The rows below fall into families. The same turns and mirrors carry the whole set onto itself and the rows of a family onto each other. For each named row, which other rows are in its family? Write them in the order they are listed.
These 36 rows form 6 families of 6 rows each.
vetik: |  5 |  0 |  4 |  1 | -7 | 11 | -3 |  7 | -2 |  9 | -8 |  9 | -7 |  2 | 11 | -6 |  0 |  5 |  9 | 12 |  0 |  2 | 11 |
ludu: |  2 | -1 | -2 |  4 | -4 | 10 | -7 |  7 |  0 |  6 | -3 |  4 | -5 | -2 | 13 | -1 |  5 |  5 |  1 | 14 |  7 | -3 | 12 |
Gusun: |   5 |   2 |   1 |  -1 |   9 |   1 |   0 |  -4 |  -9 |   0 | -18 |   5 | -12 |   1 |   9 |  -9 |  -5 |  -6 |  -2 |  11 |  14 | -14 |  11 |
tev: |  -3 |   3 |   3 |   4 |   1 |   8 | -10 |   7 |  -6 |   5 |   8 |   2 |  -7 |   7 |  15 |  -5 |   3 |   4 |  -5 |  14 |   0 |  -1 |  10 |
Bufa: |   2 |   5 |   8 |   3 |   1 |   7 |  -3 |  -4 | -11 |   4 |   2 |   3 | -15 |   7 |  15 |  -9 |   4 |   7 |   9 |  14 |   3 |  -5 |   2 |
fev: |   3 |   0 |   1 |   5 |   5 |   4 |  -1 |   1 | -10 |   0 | -21 |   5 |  -8 |   0 |   5 |  -4 |  -7 |  -6 |   4 |   7 |  12 | -13 |  14 |
Paba: |  -1 |   5 |   7 |   6 |  -1 |  10 | -10 |  -2 | -10 |   5 |  -4 |   6 | -17 |   7 |   9 |  -4 |   3 |   4 |   6 |  15 |   6 |  -6 |  -2 |
Nedov: |  -4 |   7 |   8 |   0 |  11 |  -1 |  -7 |  -2 | -13 |  -7 |  -7 |   1 | -12 |  11 |  17 | -14 |  -9 |  -6 |  -1 |  10 |   3 | -11 |   9 |
gotu: |  -1 |   8 |   6 |  -2 |  13 |   2 |  -5 |  -2 | -17 |   0 | -13 |   3 | -11 |  10 |   8 | -10 | -11 |  -6 |   2 |   6 |  -4 |  -8 |  11 |
loso: |   3 |   1 |   0 |  -4 |   8 |   0 |  -1 |   6 |  -5 |   1 | -14 |   4 |  -8 |   8 |  11 |  -8 |  -8 |  -8 | -12 |  10 |   8 |  -8 |  21 |
zadog: |  -2 |   6 |   9 |   6 |  13 |   2 |  -5 |  -2 | -19 |  -2 |  -8 |   2 | -13 |  11 |   7 | -10 |  -9 |  -6 |   0 |   8 |   5 | -11 |   9 |
kek: |   1 |   5 |   6 |  -1 |  13 |  -1 |  -3 |  -2 | -14 |  -1 |  -7 |   3 | -14 |  10 |  11 | -13 |  -8 |  -6 |  -9 |  12 |   7 | -10 |  10 |
durob: |  -2 |   4 |   7 |  -1 |  14 |   6 |  -5 |   0 | -17 |   0 |  -9 |   0 |  -7 |  16 |   9 | -12 |  -9 |  -6 |  -5 |  11 |   8 |  -8 |  14 |
vivi: |   7 |   3 |  -1 |   2 |  -5 |   7 |  -5 |  11 |   0 |   8 |  -2 |   5 | -12 |  -2 |  14 |  -3 |   2 |   5 |   4 |  13 |   1 |  -5 |  15 |
zipa: |   7 |   6 |   4 |   4 |  -1 |   7 |  -6 |   2 |  -8 |   5 |   2 |   4 | -16 |  -2 |  13 |  -7 |   3 |   7 |   8 |  15 |   3 |  -9 |   5 |
zopo: |   4 |   4 |   1 |  -2 |   9 |   4 |  -1 |  -2 | -12 |   2 | -22 |   5 |  -8 |   2 |   6 |  -7 |  -9 |  -5 |   7 |   6 |   2 | -11 |  12 |
Vov: |  -2 |   2 |   1 |  -3 |   4 |  -1 |  -5 |   8 |  -2 |  -3 | -14 |   2 |  -6 |   8 |  17 |  -7 |  -9 |  -7 |  -5 |   8 |   3 |  -7 |  21 |
Rufo: |   1 |   0 |   0 |   3 |  -8 |  11 |  -6 |   7 |   2 |   8 | -11 |   7 | -11 |   4 |  10 |   2 |   2 |   2 |   2 |  13 |   7 |  -3 |  10 |
Ler: |   3 |   3 |   9 |   3 |  -2 |  10 |  -6 |   0 | -11 |   6 |  -2 |   8 | -12 |   4 |  11 | -11 |   0 |   7 |  11 |  13 |  -1 |   0 |   2 |
piba: |   3 |   0 |   4 |  -1 |  10 |   8 |  -2 |  -4 | -14 |   1 | -18 |   2 |  -6 |   6 |   6 |  -9 |  -6 |  -4 |   3 |  11 |  15 | -12 |  11 |
lan: |   0 |  -1 |   1 |  -3 |   8 |   7 |  -2 |   6 |  -8 |   3 | -17 |   2 |  -3 |  11 |   9 |  -6 |  -8 |  -6 |  -5 |  10 |  10 |  -7 |  22 |
pubo: |   0 |   5 |   1 |  -4 |   8 |   3 |  -2 |   6 |  -9 |   3 | -18 |   4 |  -6 |   9 |   9 |  -6 | -11 |  -7 |  -1 |   5 |  -4 |  -6 |  20 |
Robi: |   4 |   4 |   8 |   4 |  -4 |   3 |  -1 |   0 | -11 |   4 |   2 |  10 | -14 |   8 |  10 |  -6 |  -1 |   7 |   4 |  15 |   5 |  -7 |  -2 |
gagu: |   3 |   2 |   2 |   0 |   5 |   1 |  -4 |  -3 |  -6 |  -5 | -21 |   3 | -10 |   0 |  14 |  -9 |  -5 |  -5 |   7 |  10 |  11 | -14 |  10 |
dineg: |  -2 |   3 |   3 |   2 |   7 |   2 |  -3 |  10 |  -8 |   1 | -12 |   4 |  -7 |  12 |   9 |  -5 | -11 |  -9 |  -7 |   6 |   3 |  -6 |  23 |
kuvu: |  -5 |   5 |   5 |   4 |  -2 |   8 | -10 |   9 |  -5 |   7 |   2 |   5 | -14 |  16 |  13 |  -3 |   0 |   1 |  -6 |  13 |  -1 |   0 |   9 |
tuv: |   1 |   3 |   8 |   1 |  -3 |   9 |  -6 |   8 |  -7 |   7 |   1 |   8 |  -9 |  11 |  13 | -10 |  -3 |   4 |   3 |  12 |  -6 |   5 |  11 |
supi: |   7 |   0 |   1 |   2 | -10 |   4 |   2 |   7 |  -2 |   7 |  -6 |  11 |  -9 |   4 |  11 |   0 |   0 |   6 |   3 |  14 |   8 |  -5 |   7 |
zuk: |   2 |   4 |   5 |   2 |  -6 |   2 |  -1 |  11 |  -5 |   6 |   5 |   9 | -10 |  14 |  13 |  -3 |  -4 |   4 |  -5 |  14 |   0 |  -1 |   8 |
Rebo: |   1 |   1 |   0 |   0 |   5 |   3 |   0 |  -1 |  -9 |  -4 | -16 |   3 |  -2 |   1 |  11 |  -2 |  -9 |  -5 |   5 |   4 |  11 | -15 |   9 |
Dig: |   0 |   4 |   4 |   0 |  -2 |   6 |  -3 |   8 |  -3 |   6 |   5 |   2 | -10 |  13 |  18 |  -5 |   0 |   4 |  -2 |  12 |  -2 |   1 |  15 |
tek: |   3 |   8 |   4 |   3 |   1 |   5 |  -8 |   9 |  -7 |   6 |   9 |   3 | -15 |   6 |  15 |  -8 |   0 |   5 |  -1 |  14 |  -4 |  -4 |  11 |
nimez: |  5 |  0 |  0 |  0 | -7 |  8 |  1 |  3 |  0 |  7 | -8 |  5 | -9 |  0 | 14 | -2 |  5 |  6 |  9 | 12 |  7 | -3 | 12 |
lanu: |  -3 |   2 |   1 |  -2 |   6 |   1 |  -1 |   8 |  -7 |  -3 |  -9 |   2 |   0 |  10 |  13 |  -1 | -12 |  -7 |  -5 |   3 |   4 |  -9 |  17 |
nibo: |  -4 |   5 |   5 |   1 |  11 |   1 |  -3 |  -2 | -17 |  -6 |  -5 |   1 |  -5 |  10 |  12 |  -6 | -11 |  -5 |   0 |   4 |   5 | -13 |   6 |
Giv: |   1 |   2 |   4 |   6 |   1 |  10 |  -9 |  -2 |  -9 |   4 |   2 |   3 | -10 |  -1 |  12 |  -6 |   6 |   5 |   4 |  16 |   7 |  -6 |   1 |

The rest of the family of vetik: gotu, zopo, Ler, pubo, tuv
The rest of the family of zipa: durob, vivi, piba, lan, tek
The rest of the family of Vov: Paba, Nedov, Rufo, gagu, kuvu
The rest of the family of Bufa: fev, zadog, dineg, Dig, nimez
The rest of the family of tev: ludu, Gusun, loso, kek, Giv

